In the rows, zero is written as 128.
Each path below is one point turned by a fixed rotation once a step. After each direction that follows a path, write how fast that rotation turns it, in deg/step (0 if it stays still).
Each turn is a multiple of 5 degrees from 10 to 175, or 0.
Each row of a path follows its step; steps can be skipped.

step 0: [130 134 133 122 139 133 129 127 119 140 135 125 129 126 131 127 128 130
 117 131 121 128 126 133 117 127 124 130 125 136 123 120 130 130 137 127
 127 130 134]
step 1: [130 127 121 128 130 134 131 128 132 127 130 114 128 122 125 126 120 122
 127 128 128 120 121 119 125 130 138 135 141 119 123 126 122 130 124 128
 120 131 128]
step 2: [132 141 130 133 121 124 129 125 127 129 127 125 128 124 123 134 135 125
 129 132 135 128 138 127 130 125 119 135 127 118 130 121 128 123 119 132
 138 139 131]
step 3: [121 127 129 137 125 135 124 127 128 131 126 138 134 132 135 132 133 118
 137 122 125 122 125 133 126 119 128 125 128 133 127 118 132 122 136 133
 120 130 137]
step 4: [122 124 127 121 134 124 128 118 126 118 121 122 125 112 131 129 125 130
 125 138 126 119 130 128 133 122 128 123 133 135 123 124 127 133 135 132
 129 124 128]
step 5: [147 125 126 127 128 131 123 122 124 130 117 124 128 135 124 132 124 129
 122 127 122 135 129 132 133 118 132 132 133 127 126 123 126 129 121 119
 129 131 128]
step 6: [129 119 124 132 122 115 125 138 137 131 131 129 126 128 130 131 129 127
 126 137 124 124 126 124 120 127 120 124 125 121 136 119 127 122 122 123
 118 132 131]
step 7: [122 127 125 133 132 134 129 133 120 138 130 125 127 126 131 128 132 134
 131 137 129 120 128 146 133 134 128 130 126 126 130 124 116 129 134 130
 134 129 135]
step 8: [137 138 130 118 128 126 134 131 120 132 126 132 128 130 127 118 118 127
 133 132 132 123 118 121 132 127 131 124 136 131 119 121 130 129 132 131
 124 130 133]
step 9: [128 139 129 124 136 124 133 127 138 130 123 121 131 118 130 130 131 127
 125 121 125 126 121 123 126 117 128 132 130 124 139 126 123 123 118 122
 136 126 131]
step 10: [132 125 125 146 129 136 121 130 128 126 127 134 125 127 120 133 125 132
 132 131 130 125 131 125 124 120 117 139 131 129 132 130 129 129 129 134
 127 128 141]
step 11: [120 128 136 127 124 125 122 122 126 121 126 133 134 131 130 136 136 136
 131 139 133 120 119 131 123 129 134 121 135 132 127 121 128 137 125 130
 126 134 128]
Speeds:
[128 130 127 125 127 127 128 129 130 131 131 126 128 130 129 125 128 127
 132 128 129 127 130 129 127 130 128 131 128 124 127 126 126 129 131 128
 128 130 127]
60
[128 128 127 127 131 127 129 129 130 130 128 128 128 130 131 128 130 124
 126 125 126 126 128 127 126 128 126 127 125 132 132 127 127 129 127 129
 127 130 127]
120

step 0: [120 127 131 129 127 135 122 129 123 130 125 125 123 124 134 117 119 135
 128 122 122 126 123 133 124 130 134 131 124 128 128 126 126 122 130 144
 138 124 130]
step 1: [136 138 131 123 131 125 120 128 123 125 130 133 124 126 127 137 123 136
 129 128 122 121 133 122 129 132 128 131 128 126 139 120 124 121 125 121
 118 119 125]
step 2: [137 122 132 136 124 135 125 130 134 123 123 124 126 122 128 133 129 121
 120 130 121 130 136 129 131 121 130 138 133 132 122 128 134 122 125 120
 134 137 126]
step 3: [134 125 123 125 119 132 125 133 115 131 133 131 125 131 130 124 128 125
 127 117 129 124 119 123 116 126 129 129 126 123 124 137 137 130 127 128
 134 123 131]
step 4: [123 140 121 129 140 128 132 121 131 124 130 134 132 134 125 134 128 130
 129 124 124 126 129 115 125 125 122 126 131 130 117 122 130 123 132 124
 122 122 135]
step 5: [124 123 136 133 128 129 120 137 138 126 126 123 125 121 128 129 124 131
 133 128 119 126 132 126 126 120 119 118 131 132 122 132 131 136 127 137
 128 138 124]
step 6: [131 128 139 130 134 128 131 136 116 133 134 124 127 125 137 127 127 131
 135 113 130 135 124 124 125 137 140 129 127 126 128 128 124 126 127 133
 126 127 128]
step 7: [128 130 131 126 137 125 122 115 133 118 130 125 125 133 126 137 122 133
 125 125 124 130 121 135 122 125 128 141 126 132 133 118 133 125 127 125
 126 126 126]
step 8: [142 126 129 129 130 130 123 136 137 130 126 129 125 124 124 127 140 124
 128 125 127 119 137 133 118 122 123 129 124 125 130 132 123 128 121 125
 135 128 120]
step 9: [128 130 129 137 127 130 139 137 121 133 130 131 124 134 121 122 128 125
 132 127 129 130 123 122 128 121 137 140 130 127 122 132 134 124 137 126
 125 121 123]
step 10: [123 127 125 130 127 122 132 126 132 124 129 129 127 141 133 134 117 127
 133 125 122 121 118 128 124 126 114 122 139 134 129 124 127 126 126 123
 133 126 129]
step 11: [123 128 130 127 135 135 131 136 129 121 129 133 127 116 125 126 137 128
 126 119 128 128 130 127 130 134 116 122 132 122 125 125 124 125 129 134
 128 138 116]
Speeds:
[133 130 127 128 128 130 127 128 129 126 127 129 124 128 128 128 129 130
 125 127 131 129 127 130 128 127 131 130 129 128 130 130 128 129 125 126
 127 130 130]
65
[129 131 125 124 129 128 128 127 131 126 129 129 128 130 131 129 125 126
 127 129 128 127 127 128 126 129 130 126 128 127 128 125 128 127 130 129
 128 127 125]
115
[129 126 129 127 129 129 128 125 127 127 125 126 129 130 127 129 125 127
 127 128 128 128 128 128 128 125 125 127 129 129 128 125 125 128 129 124
 123 127 129]
125
[129 124 127 126 127 128 127 127 129 126 129 125 128 126 127 130 130 127
 129 128 129 126 129 129 126 131 131 131 126 128 127 127 130 128 129 124
 128 126 127]
65

step 0: [122 127 122 110 132 122 130 128 123 132 126 127 129 118 131 133 125 135
 129 125 132 124 120 140 130 125 131 124 130 132 123 129 131 120 137 133
 130 133 133]
step 1: [128 128 126 112 125 137 123 130 138 133 126 122 124 134 127 132 132 126
 135 124 133 128 135 133 123 132 131 139 129 125 133 136 131 123 141 126
 125 125 128]
step 2: [134 132 135 125 129 136 131 128 128 122 129 120 136 128 124 112 127 124
 125 130 130 135 143 138 128 130 128 130 124 134 122 127 125 123 133 119
 123 122 127]
step 3: [133 125 123 130 137 118 136 127 125 132 136 123 133 123 130 125 121 136
 129 134 130 139 126 135 138 128 127 132 123 122 121 124 131 130 137 120
 132 130 120]
step 4: [132 121 127 121 132 125 124 126 136 139 134 132 125 124 126 136 124 134
 139 122 122 122 125 127 133 132 130 129 121 137 128 123 127 139 138 120
 124 126 131]
step 5: [129 129 128 115 126 120 116 139 133 130 126 131 127 121 123 123 121 120
 127 123 126 128 137 126 120 121 124 129 127 135 118 129 129 130 133 131
 124 129 135]
step 6: [129 126 127 112 128 125 131 136 127 128 117 127 137 128 125 129 120 127
 127 140 128 124 132 139 128 134 128 132 134 123 121 128 135 122 128 127
 135 125 124]
step 7: [127 126 125 119 132 129 127 125 129 127 129 122 134 139 130 133 131 129
 142 137 127 132 129 142 135 134 123 126 123 133 135 129 118 124 136 129
 126 128 124]
step 8: [133 128 122 121 124 128 134 130 128 124 134 133 125 125 133 117 132 137
 127 120 132 135 130 141 125 125 129 126 121 132 127 125 123 132 142 126
 116 128 132]
step 9: [131 127 132 122 132 126 133 135 124 129 124 125 124 124 125 130 123 129
 125 119 135 129 130 127 131 123 131 136 128 128 119 137 134 135 143 112
 131 127 123]
step 10: [132 130 135 120 131 127 116 131 130 138 130 120 136 126 126 127 128 124
 132 130 122 126 123 125 136 132 133 136 124 133 118 125 122 119 132 118
 131 121 128]
step 11: [131 130 125 117 127 124 127 130 134 134 135 122 128 114 128 123 120 132
 132 141 128 131 134 131 132 128 124 128 124 132 129 121 131 120 130 133
 123 138 137]
Speeds:
[129 128 131 127 127 129 131 131 130 125 128 128 127 129 127 124 126 130
 128 126 131 128 129 127 127 127 124 130 129 130 127 127 129 130 126 129
 128 129 129]
110

step 0: [133 119 126 133 136 133 123 121 124 127 138 127 133 132 135 126 134 125
 125 128 122 132 121 135 126 121 126 121 125 129 133 133 123 133 128 134
 128 126 125]
step 1: [131 133 127 119 133 129 125 127 127 124 138 127 130 135 129 131 134 123
 125 134 126 128 124 120 131 128 131 133 130 128 119 140 122 128 128 136
 132 121 127]
step 2: [134 127 128 125 129 132 128 132 128 117 139 117 127 132 117 130 132 130
 124 139 124 131 125 134 131 125 125 130 127 126 123 130 137 131 128 122
 126 130 132]
step 3: [128 126 134 128 130 129 120 126 130 129 132 123 136 125 128 128 129 130
 124 125 118 131 116 137 128 127 129 129 129 119 133 138 131 136 123 132
 124 127 120]
step 4: [133 129 127 131 123 125 135 116 130 122 136 129 129 132 129 136 129 122
 121 131 126 126 121 127 132 131 131 131 124 125 126 141 117 134 130 127
 130 127 124]
step 5: [133 128 125 125 119 130 127 131 124 120 131 123 133 131 128 132 133 129
 119 134 118 132 126 125 135 122 128 132 128 123 129 127 132 134 137 128
 131 123 138]
step 6: [128 130 124 129 131 133 124 132 132 127 134 119 124 126 133 129 127 127
 126 131 117 122 118 134 129 134 125 122 129 126 133 135 131 137 131 136
 120 130 132]
step 7: [126 128 125 125 121 130 134 118 138 127 130 131 134 131 123 132 133 130
 127 131 130 128 122 127 129 130 136 128 131 127 126 142 133 138 131 138
 127 132 127]
step 8: [131 123 125 130 126 129 131 123 128 123 141 125 136 130 134 129 135 124
 119 131 130 137 128 135 132 123 130 126 130 129 133 126 131 133 141 125
 129 130 131]
step 9: [126 127 125 124 131 137 111 128 130 127 135 122 126 132 139 128 132 124
 122 127 123 124 123 126 133 124 134 129 129 128 131 136 128 126 132 136
 129 127 130]
step 10: [129 131 124 124 128 142 132 128 130 119 136 132 128 137 121 132 135 125
 129 135 126 126 126 130 131 133 129 126 127 133 126 140 134 130 123 130
 128 135 129]
step 11: [132 130 132 125 130 131 126 126 126 130 138 126 138 126 123 128 136 127
 123 133 122 134 131 136 131 127 136 135 137 128 134 128 137 136 130 127
 127 127 122]
Speeds:
[128 128 128 130 124 127 130 130 125 130 126 126 125 127 129 128 127 125
 128 129 132 128 128 128 126 128 127 126 131 127 129 128 130 126 125 129
 131 127 126]
0

step 0: [130 128 135 134 120 129 132 132 131 125 121 130 129 122 120 131 128 123
 122 135 128 142 124 122 127 123 128 128 125 135 132 129 129 125 120 129
 134 125 126]
step 1: [131 125 139 116 131 126 129 125 127 129 133 132 135 122 122 126 134 130
 126 126 121 129 129 126 129 130 128 133 125 135 126 133 126 125 132 137
 129 125 141]
step 2: [132 125 132 131 132 124 129 129 121 131 129 118 129 132 120 131 127 127
 122 134 128 129 123 121 126 138 131 127 127 126 137 116 127 127 134 123
 135 127 133]
step 3: [128 136 128 127 124 124 133 131 131 126 129 123 126 127 124 132 125 121
 122 132 122 131 121 127 125 126 135 130 122 140 113 127 127 120 128 127
 133 124 127]
step 4: [134 135 134 124 128 132 132 122 122 119 125 130 137 127 121 129 131 131
 127 130 129 129 134 125 129 125 121 130 133 139 129 123 133 128 135 133
 136 132 132]
step 5: [132 130 126 129 126 124 128 131 121 131 126 123 130 129 128 115 134 130
 124 126 123 124 122 121 126 139 131 124 116 130 130 127 134 126 130 133
 137 129 131]
step 6: [140 130 126 133 131 125 121 134 134 130 120 131 127 131 122 132 127 126
 124 131 126 142 131 127 128 127 130 128 125 133 122 119 128 119 127 128
 133 127 131]
step 7: [126 133 138 131 125 128 128 133 128 127 131 132 136 126 123 131 137 129
 123 136 126 126 135 123 125 129 126 130 126 141 129 138 128 129 126 127
 134 126 134]
step 8: [133 120 133 120 131 124 132 120 126 129 129 131 130 133 125 124 137 131
 125 129 126 125 128 123 124 128 134 129 120 124 131 120 124 119 132 128
 139 130 134]
step 9: [124 129 131 129 124 127 127 137 126 125 118 126 124 126 115 129 123 126
 121 134 132 133 121 124 127 137 136 129 130 128 123 124 126 126 122 126
 138 129 131]
step 10: [125 134 131 123 124 127 130 127 127 126 133 129 131 125 122 132 126 125
 129 128 123 138 134 125 116 124 127 136 125 135 125 132 135 121 135 136
 134 125 132]
step 11: [138 122 127 126 125 129 135 125 120 128 128 123 135 125 124 128 135 126
 127 130 136 127 123 121 129 131 126 122 126 134 138 124 132 125 128 131
 135 124 137]
Speeds:
[127 128 126 129 128 125 124 132 128 129 131 126 128 127 128 132 126 128
 128 126 128 129 129 131 127 130 127 129 127 127 128 127 131 128 129 126
 129 127 131]
95
[129 128 127 129 126 132 127 127 125 128 125 127 128 127 125 132 129 129
 127 130 128 128 129 128 130 129 128 125 132 127 132 126 129 129 127 125
 128 128 128]
160
[127 126 130 127 127 126 128 129 133 130 127 130 128 127 127 128 128 129
 129 131 126 128 128 128 129 127 127 131 127 124 131 130 128 128 126 126
 131 129 129]
45
[129 126 129 125 131 126 129 126 127 127 129 127 127 126 129 127 132 130
 127 124 129 126 129 125 132 131 127 128 128 126 129 126 130 129 127 128
 129 128 129]
110
